One turn moves each row of this set onto another row. After a few examples, where does it send each row asked below?
Q495: [  3 -14 -15   8   9  11  -4   6  -3 -23  -9  -3 -18  -1  12 -21  -6 -10
  12   8  -7   3  -3  -7 -13 -14  14]
Q466: [  1  14  -5  11  10   2  -9   0  18 -23 -10  10  -4 -15 -13  -6  -2  -1
  18 -13   5   0  10 -16   0  10   0]
Q797: [-11 -12  -9   3  21 -22 -13 -10 -13  -1  20   4  -4  -1   3 -17  12  14
  15  -3   1   7  -6   4  -8  -6 -11]
Q457: [ -8  -8  15   3  -7  -1   4  -6 -10  26   7 -16 -14  -3   4   8 -10   3
 -23   8  -7  -1 -18   4  -9 -14  12]
Q278: [-10   6  12   0 -16 -10   0 -15   5  34   1 -13   4 -13  -5   5   2  12
 -21  -2  -2  -2  -6  -1   7   6   4]
Q73: [ -2 -16   3  11   3   7   6  11  -9  -4  -1  -9 -14  -2  17 -15 -16 -18
 -10  10 -13  -3 -15   5  -7 -21   6]
Q875: [  6  -9  -5  11  11   4  -2   2   6 -29  -2   5 -22  -1   2  -8 -15  -7
  16   4  -7   5  -9 -13  -7  -6  15]
Q121: [ -4  18  -3  -6  -4  -2  -6 -15  13  11 -19  -1   9  -7 -20  -6  -6  -5
  -1 -10  12   0   5 -11  18  15 -13]
Q788: [ -1 -21  -1  11  -2   2   1   9 -20  -9   5 -11  -7  -7  14  -7 -12 -11
  -5   5  -8 -14 -14   5 -11 -26   6]
Q930: [  5 -15 -11  13   6   2  -4   5  -7 -34  -7   0  -7  -8   7 -14 -12 -13
  15  -4  -2  -8  -5  -7  -7 -14   3]
Q363: [-12  -2 -10  -1  10 -22 -18  -7 -14   5  21   5  -3   1 -14 -13  17  13
  15  -2  11   3  -4   3  -4  -5 -13]
Q844: [-18  -8  -5   2  11 -23 -15 -10 -17   5  16  -5  -8   0  -2 -14  16  12
   4  -4  10   8  -5   9 -16 -10 -13]
Q612: [-13  14  16   2  -5  -4  -2 -10   3  33  -1 -11   6 -18  -8  10   2  11
 -20  -9   2  -6   1   0   0   4  -4]
Q277: [  0 -17   2  16  -7   1   3  14  -3 -10   8  -6 -20  -8  11 -10  -5  -7
  -3  13 -14  -3 -15   1 -11 -18  21]
Q298: [-11  11   9  -5 -11  -3  -1 -12   0  34 -11 -14   6  -6 -10   0  -6  -3
 -23  -4   7  -4  -4   1  10   2 -10]
Q12: [ -3 -17  -4   5  -3  10   1   9 -16   6   1 -14 -17  -1  14 -12  -3  -7
 -10  15  -9  -4 -12   5 -14 -23  15]
Q221: [  4  -3  -4  18  12   8  -3  15   7 -29   1   7 -15 -13   3 -10  -7  -8
  16   0  -9  -5  -2  -9  -9  -8  10]
Q896: [ -9   3   5  -6 -11  -8  -4 -19  -8  29  -5 -13  16 -13  -8   6  -5   6
 -17 -10   7 -13  -3   0   9   0 -11]
Q945: [ -2 -11   8  18   6   7   4  18  -7  -4  11  -4 -15 -13  14  -5  -7  -6
  -4   8 -16  -9 -11   3 -15 -20  13]
Q192: [  0 -18   6  11   4   4   4   6  -7  -6   8  -7 -24  -1  11  -2 -14  -6
  -5  12 -13   0 -18  -1 -14 -19  18]
Q783: [ -9  -7 -11   0  17 -21 -15  -8 -12   1  22   7  -2   0  -6 -16  14  14
  19  -2   4   4  -5   2  -2  -3 -12]
Q458: [  4   2 -19   1  12   7  -9  -9  12 -22 -19   5  -7  -4  -1 -20  -4  -2
  21  -5   2   6   7 -17   1   7   4]
Q478: [  1   9  -8   9   0  -6  -7 -10  23 -23 -15   5  -6 -12 -10 -11   0   1
  16 -11   4   7   7 -18   4  15   5]
Q390: [ -7 -10  12   8 -15  -4   5   4  -6  23  11 -14  -9 -10   7   1  -1   3
 -21  11 -13  -6 -16   6  -4 -13  15]
Q403: [-10   9  13  -5  -9  -6  -3 -20   1  33  -3 -12  -3  -5 -14  13  -5   9
 -20  -3   5   2  -7  -4   3   5   1]
Q396: [-10  -3  18   9  -2   1   4   5  -8  26  10 -14  -4 -15   8   6  -3   4
 -23   3 -11  -9 -11   8 -10 -14   7]
Q819: [ -7  10  -1 -12  -8   1  -6 -19   0  37  -9 -10   8  -6 -10   0   4  11
 -13  -2   5  -2   1  -4  10   7  -3]
Q716: [  4  -6  -7  17   0   0  -3   7  10 -33  -4   3 -19  -8   3 -15  -5  -8
  16   2  -6   3  -3 -11  -7  -3  16]
Q198: [  5  -8  -9  11  12   7   1   8   4 -27  -9   4 -11  -3   8 -21 -17 -19
  12   3  -9   0  -6  -7   0  -8   3]
Q533: [  5   8  -7   3   9   0  -8 -12  17 -22 -11   9 -11  -3 -15  -4 -11   0
  20  -7   5   7   1 -21   5  12   4]
Q958: [ -1  14 -12  -9   3   2 -10 -22  13   8 -19   1   6  -6 -13  -9   1   8
   8  -9   8   4  10 -16  12  17  -4]
Q219: [ -8  23   5   3   1  -3  -8 -13  16   8 -11   0   6 -18 -18   4   3   8
   0 -17  10  -1  11 -12   5  16  -8]
Q723: [  4   9 -11   3   8   4  -5  -5  16 -19 -18   9   0  -4 -10 -17 -12 -12
  17  -8   4   2   4 -16  13  10  -7]
Q479: [ -4  10  -5  -4  -2  -7  -9 -23   6   3 -16  -2  17 -13 -15  -1  -5   4
   3 -19  13  -7   7 -12  12  12 -14]
Q476: [ -3  17   2  -5  -2  -5  -8 -23  15   9 -12   0  -2  -6 -23   7  -5   8
   2 -10  11   6   2 -16  10  18  -2]
Q323: [-16 -12  -6   4  17 -23 -13 -11 -16   1  18  -2  -7  -1   5 -17  13  13
   8  -4   4   9  -6   7 -15  -9 -12]
Q954: [ -7  16   2   0  -8 -10  -6 -22  19  11 -12  -3   6 -14 -14  -1   3  11
  -3 -13   6   4   6 -13  11  20  -1]
Q194: [ -8  -5   3  -5 -11   5  -1  -4 -14  36   1 -18  -4  -2   3  -1   2   3
 -22  11  -4  -6  -9   6  -3 -13   7]
Q193: [-17  -3  -7   0   7 -23 -18  -8 -17   7  18  -2  -6   1 -11 -11  18  12
   8  -4  14   6  -4   6 -10  -8 -13]
Q381: [  4   1 -13   5   7  -3  -9 -11   6 -29 -17   5   5 -11  -7 -11  -9  -6
  19 -16   8  -5   6 -16   4   6  -7]
Q547: [ -7 -13   8   2 -11  -3   1  -3 -21  23   5 -17   5 -10   5   3  -8  -2
 -21   2  -3 -17 -14   8  -3 -19  -1]
Q203: [-10  -6  11   3  -8   2   5   1 -11  26  -3 -18  -5  -4   8  -4 -10 -10
 -28   7  -6  -5 -13   9  -3 -16   0]

Q495 turns into Q458
Q479 turns into Q896
And these:
Q192 turns into Q875
Q278 turns into Q390
Q221 turns into Q466
Q323 turns into Q797
Q121 turns into Q298

One turn moves each row of this set onto another row. After a few examples, where does it send each row asked below?
Q635: [  9  -1  -3   7   2 -15   9 -18   4  19   4  -9  -4  -2   2   9 -12   8
  -9  -7  -2   4  11  23  -1  17  -4 -23  -2 -11  -5 -25   8   2   6]
Q106: [-13  -5 -10   5   2   4  -3  -3 -16  16  10   1  -5  10   0   1 -15 -15
 -14  -1  -3 -18  -1  16 -19   7 -12 -13  -3  -6   1 -22  18 -11  -6]
Q103: [-13   0   0   7  -5   9  -9  10 -27  15  15  -3  -9   3   8   5 -17 -15
  -4  12  -9  -6  -4  16 -20   6 -10   2  -2  -3   5 -14  20 -14   4]
Q443: [  7  -7  -2  -4 -11  13 -20  25  30 -16   2 -12  -1  -2 -10   0  -8  -4
  16   0  -8 -10   4 -12   2  -7  12  14 -12   3 -20  16  -9   7  -7]
Q858: [  8  -6  -2   2 -17   9 -27  20  26 -16   4  -7  -4  -8  -8   1  -5  -4
  17   0  -6 -10   9 -10   8   0  13  17 -13   1 -21  13 -11   6  -7]
Q761: [ -4  -4  20   1   5  -9   1  -9 -10  14 -10  -2 -11   4   3   7  -1  -7
   1  13 -15  26 -12  12 -18  -9 -10   5   2  -5   4  -5  10  19   9]
Q602: [-11  -1   1  -3   1   4  -4  19 -12  15  21   4  -7  -3  -2  -1 -18 -15
  -5  -3   0 -20  -3  28 -14  -4 -14 -10  -1  -6   9 -27  16  -2   6]
Q408: [-19   1  -2   1   1   2   1   6 -21  16  16   2  -7   5  -9  -7  -4 -17
 -13   8  -4 -16 -11  12 -16  -2  -7  -5   4  -3   3 -17  19 -12  -4]
Q157: [ -6  -6  20  -8  11  -8   4   4   1  14  -2   8  -9  -1  -8   1  -3 -11
  -1  -1  -6   8 -12  23 -15 -19 -15  -6   3  -8   8 -18   8  27   9]
Q729: [  9 -10  -4   0 -13  10 -22  21  30 -15  -1  -9   1 -15  -7   5  -5  -4
  15   2  -3  -6  16 -10   7  -1  11  15 -10  -4 -18  10 -12   7  -8]
Q96: [  5 -11  -2  -1 -12  12 -23  21  28 -16  -3  -7   0 -13  -8   4  -4  -8
  15   3  -4  -6  13 -13   4  -5   9  18 -10  -3 -17  12 -11   8 -10]
Q297: [ 14   4   1   1   3  -8  17  -7  -9  22  10  -4  -4  -3   1  11 -15   5
  -3  -4   0   4   8  26  -2  21   1 -16  -2  -9   3 -19   1  -4  17]
Q749: [  5   9  -1   6  -3 -16  12  -5  -1  20  18 -14  -5 -10  -4   2  -6  10
  -8   0  -1   0   8  24   6  18   4 -20   3  -8  -5 -24   9  -8   9]
Q43: [  5  -5  -3   0 -14  13 -26  21  24 -20   4 -13  -1 -13  -5   4 -11  -3
  14   3  -3 -14   9 -12   9  -1  11  12 -10   3 -18  13  -9   5  -8]
Q489: [ -8  -9  13   0   7 -23   6  -3  -8   9  -3   2  -7   3  -2   1  14  -9
  -2   4 -19  11  -7  10 -16 -10  -7  -7  -6 -11  15 -12   7  26  -2]
Q104: [ -6  -2  -1  -3   5   9   7   4 -26  18  11   8  -6   9  -2   4 -15 -17
  -8   1  -2 -11  -5  17 -20   6  -7  -5  -3  -4   9 -15  10  -9   6]
Q208: [  8  -7  -1   1 -17   9 -27  20  26 -17   3  -6  -4  -8  -8   1  -4  -6
  16   0  -7  -9   9 -10   7  -3  13  17 -13   1 -21  13 -11   7  -7]
Q946: [-16  -5  -6   6  -2  -7  -3  14 -23   9  21  -2  -6   2   4   0  -1 -15
  -7   3 -14 -18   0  13 -17   5  -7 -11 -10 -10  17 -21  16  -4  -5]
Q218: [  2  -4  15  -7  13  -7  16 -12 -11  18  -9   8  -8   8  -6   6  -3  -9
  -3   2  -7  16 -10  15 -16  -2  -7  -4   0  -6   7  -8   0  17  11]
Q510: [  7   0   0   8  -3 -27   8  -1  -1  13  15 -13  -6  -9   8   7   1   9
  -1  -3 -13   3  14  22   1  16   1 -22  -9 -15  10 -24   5   8   7]
Q291: [ -5  -1  16  -4  10 -19  13 -14  -1  17  -6   0  -8   2 -13  -2   9  -3
  -7   7  -9  16 -12  11  -8 -10  -4  -6   7  -7   0  -9   7  19   3]
Q741: [ 11   3   8   1   2 -14   7   4   9  18  14  -6  -6 -14  -1   7 -14   7
   1  -7   1   2   8  35   3   6  -7 -19   1 -10   3 -29   6  12  17]
Q174: [ 12   7   5  10  -6 -13   4  -5  -5  19  10 -18  -8  -9  12  13 -15  11
   2   6  -8  16  11  24  -1  20  -1 -10  -2  -9  -2 -17   9  -3  17]
Q587: [  8  -5   0  -1 -12   9 -24  18  27 -19   0 -13  -2 -13  -5   5  -8  -1
  16   3  -4  -8  10 -12  11  -3  11  11 -10   3 -19  15 -11  10  -7]
Q53: [  4  -6   0  -2 -12  13 -26  20  23 -20   0 -10  -1 -11  -6   3  -8  -5
  14   4  -4 -11   6 -15   7  -6   9  14 -10   3 -17  16 -10   9  -9]
Q816: [  5 -10  -6   0 -14  14 -25  23  26 -16   1  -8   1 -13  -7   4  -6  -8
  14   2  -3 -11  15 -11   4  -1  10  17 -11  -3 -17  10 -11   3 -10]
Q504: [  8  -5  -5  -2 -13  13 -20  26  30 -16   6 -14   0  -4  -9   1 -11  -2
  16  -2  -7 -13   7 -10   3  -3  13  11 -13   3 -20  14  -9   2  -6]
Q112: [ -7  -9   9  -2  11 -11   6 -19  -3  16 -14   5  -7  11  -6   3   0 -10
 -11   1  -8  10  -9  12 -18  -8 -13 -10   1  -8   0 -14   9  18  -2]
Q974: [  7  -8  -2   2 -17   9 -28  21  25 -17   3  -6  -3  -8  -8   0  -5  -6
  17   0  -7 -10   9 -10   6  -1  13  17 -13   2 -21  13 -11   6  -8]
Q986: [ 10  -7  -2  -3 -12   9 -18  23  33 -15   2 -14  -1  -5  -9   1  -8   0
  17  -1  -8  -8   7 -10   5  -3  12  11 -11   3 -21  15 -10   7  -5]

Q602 turns into Q157
Q749 turns into Q408
And these:
Q443 turns into Q986
Q174 turns into Q103
Q104 turns into Q218
Q106 turns into Q112
Q96 turns into Q729
Q946 turns into Q489
Q43 turns into Q53

